Each row is where one point has got to under a steady rotation. How many ticks took it there?
The counts run from 0 to 255.
[-43  -3   3   8 -13  10  10 -14  10   8   0  13  -8 -11   2  16  32  -7
  -9  25  44  -2 -13 -38 -25  -5   2   2   2  44 -17   4  -5   6 -12  20
   4 -42 -18   8  23  43  -1  32 -18 -12  15  -8  -4   8   8 -16 -23 -44
  -7  11  26 -25  -2  28   7  14  -8  29  -3   2  30  12   2 -34 -17   9
 -19  26 -20  57 -24] => 42
[-42 -20  -1  13 -15  11   0 -20   8  11  -8  21 -19 -10   4  18  21 -10
 -19  40  49 -16  -6 -35 -20  -5  -3   3  14  10 -13   0   3  -3  -9  28
  -6 -34 -16 -10  19  43  -8  34 -20 -16  16  -4  -3   0  -6 -11 -11 -44
  -3   8  11 -28   0  16  13  22   0  33 -12   8  31   2   8 -42   7  12
 -18  25 -14  61  -6] => 235
[-54  -4   0   4   2 -22   7   0  -3  22  15  -4  -7 -12 -10  22  29  -5
 -10  23  45  -6 -21 -31 -14  14 -14  -5  -1  32  -7  -3  15  -2 -18  14
   5 -28 -15   4  29  41   1  47 -13 -23  15 -22  -9  -5   2 -27 -24 -40
  -9  10  27 -20  -9  19   8  15 -17  31  14   5  13   0  10 -23  -8   9
  -3  24 -25  44 -39] => 118
[-41 -24  -1  24 -15   9  17 -13   6  13   0  22 -23  -8   3  14  29 -17
 -14  44  36 -13 -13 -31 -23  -3  -4  12  20  14 -20   1 -19   4  -6  43
  16 -33 -20  -8   4  46 -12  24 -22 -11  11  -8   2  12  -2 -11  -9 -36
   5  16  20 -26   6  22   5   9  -3  20  -7   9  27  10   8 -47   4  -3
  -3   9 -19  59 -14] => 49
[-56  -5  -1   7  -4 -13   8  -2  10  14   8   4  -6 -10  -7  14  37   0
 -11  27  49  -5 -22 -33 -18   3   1  -3  -6  34 -13   6   4  -1 -17   8
  -5 -33  -9   7  41  41   4  42 -17 -16  21  -8  -7   3   3 -17 -14 -46
  -7   9  23 -22  -4  16  17  18 -13  33   8   2  14  -5   6 -28 -15  19
 -12  27 -21  55 -33] => 38
[-54  -8   2   0  14 -26   9 -11 -10  13  10  -1  -3 -10 -20  20  21 -16
  -9  27  53  -6  -3 -32 -14   5 -18  -2  19  15 -10 -14  16  -5 -10  14
  10 -32 -16   3  14  44  -6  57 -12 -28   9 -29 -12  -2   3 -15 -20 -40
   2   5  16 -20 -25   7   1  14 -17  39   7  -4   6  11  12 -21  -4  -1
 -14  11 -18  41 -37] => 8
[-54 -18   8   4   4  -7   4 -12  -5   6   6   9 -19  -6  -8   8  17 -24
 -22  40  33  -1  -7 -35 -27  15  -7   9  33  10 -18  -2 -12  -2 -13  38
  20 -26 -16  -2  -3  40  -6  45 -20 -17  10 -22  -3  15   7 -14 -16 -46
  13   8   5 -11 -13  24  -8  22  -6  19   9  14  15  21   7 -42   0  -5
  -9  -9 -18  33 -44] => 79
[-51 -15  -4  19   9 -17  14 -18 -12  22   0  10 -10 -21 -24  19  15  -4
 -17  30  53  -7   6 -27 -31  12 -31   1  19   5  -6  -1   1 -10  -1  26
  -4 -28 -21  -8   9  37  -4  45 -15 -33  23 -17  -5   5   0 -17 -24 -35
  11  15   8 -11 -17   6   2  29 -16  38   6 -12  -4  -1  11 -24  13  14
 -15  24  -3  54 -26] => 171
[-35 -31 -11   9   9   3  20 -13  -2  16   4   8 -13  -3   3  15  16 -20
 -10  46  41  -4  -7 -39 -29  -9 -10   9  19  13 -22  -4  -8 -13  -5  38
  28 -33 -25  -9  11  52 -22  30 -16 -13  22  -6  -4  20  -7  -4  -3 -19
   1  11  26 -32  -2  27  -2  17   0  20  -2   3  21   1  10 -35   5  14
  -4   4 -14  58 -18] => 21
[-42 -23   6 -11  10   2   4  -6   3  11   8   9 -14   6   8  11  10 -22
 -15  44  41   9 -15 -51 -37   1  -5   7  12  22 -20  -3 -10 -14 -18  24
  17 -38 -16  -3  19  45 -11  37  -9 -15  23 -10 -13  31   7 -10  -4 -23
  -2   3  23 -29  -2  34  -8  25   1  24   7   6  14   6   4 -32   0  19
  -5   5 -24  39 -36] => 102
[-48 -12 -14  21   4 -21  16 -21  -6  16   2  -3  -3 -24 -23  23  28   1
 -13  27  51 -15 -10 -25 -15   6 -16 -10  14  26 -18  -6  17  -6  -4  27
   6 -25 -16  -3  16  53  -7  45 -14 -29   6 -14  -8 -14 -10 -21 -19 -29
   1  12  16 -22 -17   7   7  14 -19  41   0  -1   6  -4  19 -21   5  16
  -6  18 -18  57 -24] => 199
[-45 -24   8  15 -10  -6  10  -5   0   8   1  17 -22  -2  -1  16  19 -27
 -19  44  37  -7   5 -36 -25   4 -11  12  33  -8 -17   1  -3  -2 -13  40
  16 -33 -20  -9  -5  40  -9  44 -18 -16  12 -20 -10  17   4  -6 -11 -48
   9  14  11 -19  -5  21  -5  20   6  21  -8  10  20  19  10 -49  10  -5
 -11   0 -15  48 -26] => 159
[-36 -16 -16  21  -9  -1  15 -13   9  15  -2  15 -15 -22  -3  18  30  -5
  -8  25  49  -9  -6 -35 -20 -13  -2   6   3  28 -15   2  -2  -1  -8  24
  -3 -42 -11   9  23  49  -3  28 -22 -21  15  -6  -4  -2  -4 -15 -17 -51
  -7  14   9 -23  -5  23  14  10 -10  36  -9   4  19  -2   9 -34  -9  12
 -19  31 -20  63 -18] => 41
[-62 -19   3  13   2 -18  11   6  -4  28  13   1 -13  -3  -6  15  28 -12
 -15  45  29  -7  -9 -42 -28  26 -17   9   6  19  -7  -7  -7   4  -9  27
   0 -22 -11  -6   6  36   0  46 -17 -12  24 -13  -7  23   4 -24 -10 -45
  11  14  25 -19   2  27  -2  13  -9  11  20   3   5   5  12 -38   9   9
   1   6  -9  44 -54] => 138
[-57  -5  -2   2   9 -11   3 -15  -3  19  10   2  -9 -15 -20  22  14  -5
 -18  21  54  -6   4 -25 -26  13 -26  -2  23  19  -7 -10  18   0  -2  19
   3 -33 -21   1  14  45  -9  51  -4 -32  16 -19 -11  -2  -3 -22 -30 -30
   4   7  16 -16 -17  13   0  35 -20  42   4  -3   9   3   4 -20   4  12
 -16  24 -21  41 -32] => 91
[-52 -27  -1  26  -4  -1  10 -20  -4  17   3  14 -26  -9  -7  15  20 -15
 -20  54  36  -9  -3 -31 -34  14 -10   3  20   0 -18   5 -18   4  -5  45
   7 -25 -18 -17   2  34  -5  38 -21 -16  15  -6   2  10  -1 -17 -12 -37
  11  17  13 -21   8  12   7  22   1  18   0  11  18   8  10 -41  13   7
  -5   7  -7  54 -18] => 243
[-55 -28   7  24 -12 -10  13 -12  -1  15   3   4 -22  -3   1  11  25 -17
 -16  55  36 -23 -18 -33 -19  13  -4  -5   6   0 -18   3 -12   0  -7  40
   5 -21 -16 -20  10  33  -2  40 -19 -16  17  -8  -6  12  -6 -21 -11 -38
  11  12  28 -29   7  11  15  13   0  13   9  16  15   8  12 -36  14  10
   5   5 -12  53 -20] => 53
[-49 -19  -6   7   8  -5   0 -21   5   6   2   8  -7 -11 -11  22  24  -6
 -12  31  60   2 -12 -32 -32  -6 -14   0  14   9 -15   6   5 -17  -5  14
  -8 -36 -11  -5  34  34  -3  45 -14 -21  22  -9  -7  13   4 -11 -14 -35
   1   5  10 -21  -9  10  15  34  -6  29  -4  -7  -2  -8   7 -17   0  29
 -17  20 -16  62 -11] => 176
[-58   0   1  19 -15 -12  13 -20  11  16   1   7 -12 -14 -14  18  37   6
 -15  26  44 -13 -16 -24 -18   8  -2  -5   0  29 -12   8  -1   6 -15  14
  -9 -36 -12   2  31  39   4  35 -15 -22  14  -4  -3  -4   6 -25 -20 -49
  -1  11  17 -15   4  12  22  17 -12  28   6   7  14   2  12 -26 -11  13
 -13  28 -17  58 -22] => 228
[-47  -4 -12   8  -1 -19  11  -6  -2  22   3   1  -4 -18  -7  20  18  -5
 -13  22  52 -18  -3 -29 -16   6 -15  -6   2  24  -9  -4  23  -5 -12  22
  -2 -37 -13   0  24  54  -6  41 -15 -25  13 -19 -13 -13  -5 -28 -19 -39
  -7   1  11 -20 -15  13   7  15 -18  40   5  -2  15   1  14 -31   3  10
  -6  29 -27  49 -30] => 119
[-51 -14  11   2 -13  15  -5  -7   2  18   5  24 -19   5   3  13  20 -17
 -25  31  31  -4  -2 -37 -27   8  -4   2  23  25 -10   1  -4  12 -13  28
  -3 -31 -23  -6   8  43  -4  35 -16 -10  18 -14  -8  10   1 -21 -17 -41
   0  14  20 -22   0  33  -4  26  -8  28  -7  14  31  15  -3 -41   2   4
 -12  17 -22  43 -25] => 237
[-46  -7  -3  14 -11  -7   7  -3   6  22 -10  24  -8 -16  -9  21  28  -1
 -14  18  42 -11   4 -32 -19   1  -7  10  18  21  -7  -7  12  13  -6  22
  -3 -36 -14   7  13  44  -2  43 -24 -20  12 -15  -7  -9  -1 -22 -20 -53
  -4  12   7 -22  -8  26  -1  11 -14  37  -7   1  20  11  11 -46  -4   1
 -23  21 -17  53 -35] => 230
[-47 -13  -8  19  11 -23  32 -14  -5  15   8  -5 -15 -18 -23  14  33 -15
 -11  34  43  -8  -8 -26 -15   8 -17   7  16  10 -18  -6   5  -5  -8  32
  29 -29 -17  -5   8  49  -2  43 -19 -24   5 -22  -9  -2  -2  -7 -13 -35
   7   8  25 -17 -20   9   1   5 -13  24   4  -8   1   4  15 -28  -1   1
  -4   6 -14  50 -38] => 195
[-62 -15   7  19   6 -15  15 -25 -12   5   9  -7  -8  -8 -22  22  30 -10
  -9  38  56  -7 -18 -24 -28   8 -16 -10  12   8 -15  -1   7  -2  -2  18
  -2 -21 -20  -6  26  34   1  48 -15 -28  16 -14  -6   6   2 -16 -22 -31
   7  11  23 -23 -14  -6  14  27 -16  24  11  -4  -1  -1  12 -10   0  16
 -10  18 -17  55 -13] => 89
[-57 -11  -1   4  13 -20  17  -7  -4  16  21 -12 -14  -7 -12   8  19 -18
 -17  46  36  -3 -25 -37 -25  24  -7   1   5  21 -18  -1  -5  -8 -15  25
  22 -27 -14  -2  14  53  -2  44  -9 -16  22 -21 -12  15   7 -22 -11 -32
  12   1  22 -20  -3  23   3  18  -5  12  18  12   8   5  12 -30   1   7
   7   5 -22  32 -52] => 110
[-46 -19  -7   0   1   4   3  -2   6  22  15   8 -18   0  13   7  11 -13
 -23  49  32 -11 -18 -41 -33  19  -4   1   2  28 -16   5 -12  -4 -11  34
   3 -38 -11 -11  18  47 -10  35 -10  -5  23  -7 -13  18   0 -24  -9 -26
   1   5  23 -22  14  32   2  25   1  20   8  17  26   3  12 -40   7  12
  -1  13 -22  38 -31] => 213
[-54 -11   2   9   3 -16   9 -24   4   7   9  -7 -11 -13 -15  15  31 -10
 -11  27  57  -3 -22 -24 -26   2 -11  -9   7  25 -17  -2   7  -7  -8  18
   7 -28 -18   0  33  45  -6  48  -4 -26  15 -15  -8   4  -1 -14 -21 -25
  -5   5  20 -26 -15   7  17  25 -17  39  -1  -2   5  -2   8 -15 -10  15
 -10  23 -28  55 -15] => 10
[-53 -11  -5  12   9 -21  22  -3   0  25  15 -11 -11  -1  -8  10  34  -9
 -12  47  39  -2 -25 -33 -24  13  -7  -5  -5  22 -19   1 -12  -7  -9  20
  18 -28 -15  -1  24  41  -1  38 -16  -8  20 -12  -7  22   4 -17  -7 -28
   2   8  27 -28  -1  18  10   7 -10   7  22   0  -1  -1  13 -25  -8  17
  -2   7 -16  43 -45] => 30
[-60 -13  -1  33   5 -18  22 -26  -9  15   5   9  -9 -19 -28  17  28  -5
 -19  39  47   0  -3 -27 -28  11 -24  -2  12  11 -12   4 -14   3   5  27
   9 -28 -16   1  12  30   4  43 -20 -25  20  -9   0  16   6 -19 -16 -42
  17   8   8  -5 -11   6  13  22 -11  17   8  -8   1   1  11 -25   2  13
 -13  15   0  54 -26] => 251
[-63 -10  -3  13   1 -10   7  -6  -3  26   4  24  -3  -8 -15  22  23  -2
 -11  26  43  -2   4 -35 -26  19 -22   5  15  22   1  -2  -2  13  -2  18
 -14 -30 -15   8  14  32   2  44 -18 -18  24 -16  -1   9   5 -32 -24 -49
   4  11  12 -15  -9  22   1  29 -17  29  11  -9   9   6   7 -26   4   9
 -15  25  -2  48 -38] => 63
[-57  -2  -7  12   4 -21  18   0  -3  24  17   3 -14 -15  -2  13  30  -1
 -20  36  37 -11 -17 -34 -26  31 -16  -7  -2  30 -13   3 -11   3  -9  27
   3 -33  -7   3  15  42   3  37 -12 -13  19 -11  -6   3   6 -34 -13 -42
   9   6  18 -10   9  24   8  12 -15  14  17  15  14   2  12 -37  -3   8
   5  14 -13  38 -50] => 221
